One turning vector, and how many steps it has turned
The counts run from 0 to 409.
[ -3  11 -15  14 -15 -19  -8 -18  15   2   9  14  -5   4  -5 -23   1 -16
 -18  10   8  -2   4 -25 -10 -28  -8  14 -18  -7  -9   2   0  -3  10  12
  20   9  -4  -8  11 -27 -18   8  -7  -8  19   8 -10  -1  -5  13   1] => 45
[-14  14   3   2  13   2  23 -22  13   9   5  13   1   9  16   2 -12 -24
  -4  27  -4 -22 -15  -6 -18  -2   3 -14  -4   0  -3   1   8  -4   3  15
  28   6   6  14  11  -6   7   6 -20  -5   8   8  -6   6  16 -22   3] => 188
[  0  20  -3   6   1 -14  -8  -3  11  -2   2   4  16  16  -1  -5  -4 -22
 -26  16   9  -9  -5 -16 -20 -19   2   9   8  -3   6   0   0   4  11   9
   5  -9   9   7   6 -14 -29  26 -16   8  12  -1  -4  -8  11 -24  13] => 122
[  1  18   0   7   7   3   8 -14  13  11   6   0   3  16   6   2  -7 -21
 -20  10   3 -21 -14  -8 -19  -5   6  -5  14   1  -3  -1  10   6  14   1
   9  -2   9  25  11  -7 -21  19 -27   1  15  -7 -13  -6  13 -25  21] => 294
[-27  14  -1   1  -9 -24  11 -27  15   0  19  14  11   2  -9 -15 -18  -8
 -13  17   1 -11  -9 -17   0  -8  11   6  -6   2   3   5  -3   5   8  18
   3   3  -3   9   0 -20  -5  16 -12 -14  19  26 -26   1   3  -3  -3] => 378
[-23  12   2   1   8  -6   4 -25  24  -6  13   8 -12   4  12   1 -11 -30
 -18   9  -2  -8   0  -5 -21 -22 -11   4  -4  10   4   0   9  -9   6  23
  19  10 -12  18   7 -10   5  16 -12 -12   2  -2  -6  -6  14  -6  -9] => 80
[ 15  15 -14  13  11   5   9  -7   8  14   0   6  -5  15   7  -6   4 -27
 -11  20   5 -16  -5 -17 -28 -11  -2  -3  -4  -9  -7   7  10   4   4   3
  28   0  11   0  18 -13 -14   8 -28   8  17 -12   0   4   5 -15  18] => 406
[ 18  10  -5  20  -5  -5   2  -2  -2  16   5  12   6  13  -2 -15  -8 -33
 -14  21   9  -9   4  -7  -4 -17   6  17 -15  -7 -11  -4  -3  16   1   6
  24  -6  14  -6   3 -17 -23   0 -11  -7  25   2 -12  16 -11   1   3] => 51
[-15  15  -3   0 -10 -14   7 -21  20  -1  15  13  19   7  -6 -10 -12 -16
 -16  20   6 -22  -6  -7 -12   2  17  -1  -4  -2   8   3  -5  13  15  11
  -7  -8  -4   5   8 -11 -17  18 -18  -2  16  21 -20   6   6  -2  15] => 113
[-15  14   5   5   9  -4  21  -8   9   5  12  15  12   6   3  -4 -24 -27
  -3  33   2 -20  -7  -3 -11   0  16   1  -7  -3  10   4   0  17  -1  18
  16 -12   9   8  -3   0  -2   6 -23 -12  18  13 -15  15   4 -15   3] => 279
[-11  11   7   5  -9  -8  15 -26   6  18  15  16  13   7   2  -6 -15 -14
  -6  23   1 -25 -13  -5   4  -1  17  -1  -8  -2  -9 -11  -3   7   9  11
  15  -1   4  16   6 -15  -9   6  -9 -17  19  29 -24  12   3  -5   5] => 374
[-14   4   5  11 -13  -2   2 -31  21   8  18  12  -7   2   2  -4 -10 -26
  -8  11   5 -19   6   6  -9 -16   5   7 -22   3  -5 -10  -3   4   9  15
  18  -2 -11  17  11 -17  -9   2  -5 -28  13  15 -20   6  -2  14  -2] => 262
[  2   7  -1  14  11   0   6 -19  10  12  21  -6 -17   7  -4 -11  -9 -31
 -16  -1  -3   0   9 -10 -11 -27  -7  21  -8   3 -12   0  11   4  -3  16
  26   4  -5  18   8 -24  -1  10 -18 -16  19 -13 -15   1  -4   3  -6] => 254
[ -5  14 -10  13 -12 -19 -10 -12  10   1   7   9   6  10 -16 -18   0 -13
 -17  10  13  -6   2 -22 -13 -24   6  13  -2 -10   5   2  -5  11  10   5
   8  -9   4   5   7 -21 -34  17 -13  -6  24   5 -17  -6  -3  -2  14] => 216
[  0  16   1   4   3 -18   6  -4  10  -1  14  11  20   8  10  -9 -22 -36
 -21  28   0  -6   4  -4  -4 -12   2  22 -17   6  -3   0   0   8  -3  26
  10   5   2 -12  -1 -15  -1  14  -8   0  11  13  -2  16   2  -5 -14] => 61
[-16  15   8   2   3  -8  18 -11  11   4   8  20  19   9  10   1 -21 -25
  -9  33   2 -25 -13   0 -11   0  16  -5  -3   3   6  -4  -2   8   5  18
  11  -6  10   8  -1  -3  -6  10 -15  -6  11  22 -11  12  10 -21   4] => 281
[-17  12   3   5  -9 -16  11 -29   3  16   7  19   7   6   5  -4  -8 -12
  -5  21   1 -16 -15 -21  -1 -13   5  -1  -8  -5 -13 -10   0  -8   5  13
  29   9   6  13   6 -23  -8   4  -5 -16  18  28 -15   5   8 -11  -2] => 98
[-24  19   8   3  -1 -22   6  -9   6   1   2  21  20   9   3  -5 -15 -19
 -10  32   6 -12 -14 -15  -6 -15   7   4  -1  -3   7  -7  -7   1   5  19
  17  -2  12   7  -6 -10 -15  13  -7 -10  13  23  -7   4   9 -24  -2] => 6
[-12  20 -13   4  -1 -14  -4 -10  22  -9  -2  11  -1  10   3  -8   2 -20
 -23  15   9  -7  -8 -23 -29 -22 -11   0   3  -2   9   7   6  -3  14  10
  11   7   1   0   8 -11 -22  22 -18   7  10  -6  -1 -13  12 -14  11] => 400
[ -1   8   8  14   1  15   2 -18  19   8   5   7 -13  14  16   6  -7 -41
 -16   8   6 -21  -1  11 -23 -15  -2  -3  -8   8  -7  -9   7   2   9  10
  22   1  -1  25   9  -3 -13   8 -13 -14   7  -9 -10   2   9  -7   5] => 352
[ -1  13   0   8  -6 -10  10 -16   7  13  13  11  19  14  -5  -5 -15 -17
 -12  24   6 -23 -10  -6  -5   3  23   1   1  -4  -1  -3  -5  17  10   6
   2 -13  10  13   6 -11 -23  12 -19  -5  23  19 -23   9   3 -13  18] => 110
[-26  15  -1  -1  -3 -25  10 -22  14   0  22  11  12   0 -13 -16 -19  -9
 -12  17   1  -7  -6 -22  -1 -12   8  10  -2  -3   6   5  -1   6   4  20
   2   3  -4   8  -1 -20  -5  18 -15 -12  21  20 -23   1   2  -5  -2] => 379
[ 11  15  -4  14  -6 -19  -3   1   0  10   6   9  17  14   0 -17 -13 -31
 -21  21   9  -1  -1 -15  -3 -20   2  23  -9  -1 -12  -3  -1  10   4  13
  14   2  16 -11  -2 -18 -23  14  -9   1  21   4  -7   8  -4  -8  -1] => 327
[ -4  13  -8  11 -12 -21 -11 -11   9   5   7   8  11  10 -15 -15   1 -12
 -18  12  12  -6  -1 -21 -10 -26   4  14  -2  -9   1  -4  -6   7  13   5
   9  -8   4   5   6 -24 -34  16 -10  -5  23  10 -15  -7   0  -4  12] => 215
[ -6  14 -11   0   9   0  12 -28  23   1  18   0   0   3   4  -2   1 -12
 -11  15  -7 -23  -4 -16 -24  -2   0  -7  -5  -5   1  10   8  -2   4  13
  14   1 -12  11  29 -22   4  14 -28   4  11   5  -7   2  15 -10  14] => 300
[  5   7   8  13  10  -3   6  -5   5  10  21   1   8   9  -7  -6 -19 -37
  -9  19   2  -9  15   7  -7 -15  11  24 -14   1   1  -7  -4  23  -5  18
  17 -17   2  13   0 -14 -10   7 -18 -15  18   3 -16  15  -8  -2  -3] => 164
[ 14   9  -4  20 -17  -4  -1  -9   8  13   4  16   8  15   3 -13 -11 -36
 -17  21  12 -17   3   1  -8 -10  12  12 -19  -2 -11  -6  -3  17  10   6
  15  -5  11  -7   3  -7 -26   3  -9 -10  22   6 -14  14 -10   8   9] => 53
[ 10   3   8  17   3   7   3 -20   5  21  15   2  -8   9   2   0  -7 -33
  -8  10   1 -18   5   5  -5 -18   3  11 -14   0 -15 -14   2   7  -1  11
  31  -7   1  24  14 -20 -11   1 -11 -23  17   0 -15   9  -1  -2   2] => 258
[ -5  16 -16   7  -4 -10  -1 -19  23  -4   4  12 -11   7  12 -15   1 -24
 -25  11   4  -6  -4 -21 -27 -21 -16   0 -11   1  -8   9  10 -10  12  15
  20  19  -6 -11  15 -15  -7  14 -12   5   8  -7   1  -5   6   3   3] => 137
[ 10   7 -10  15 -13   3   7 -27  20  13  16  10 -13   9   6 -16  -8 -30
 -19   7   4 -18   2  -1 -12  -7   2   6 -21   5 -19   2   7   8  11   9
  14  12  -6   0  15 -12  -4   3 -14  -9  21  -1 -19  12  -8  20   6] => 148
[-15  20 -11  -5   5 -13  12 -23  25  -7  14   6   4   6   6 -10  -6 -15
 -23  14  -3 -15 -10 -20 -22  -4  -1  -4   3   2   3  15  10  -4  11  15
   2  10 -10   6  17 -17   1  25 -26  10   9   4  -6  -6  19 -13   9] => 23
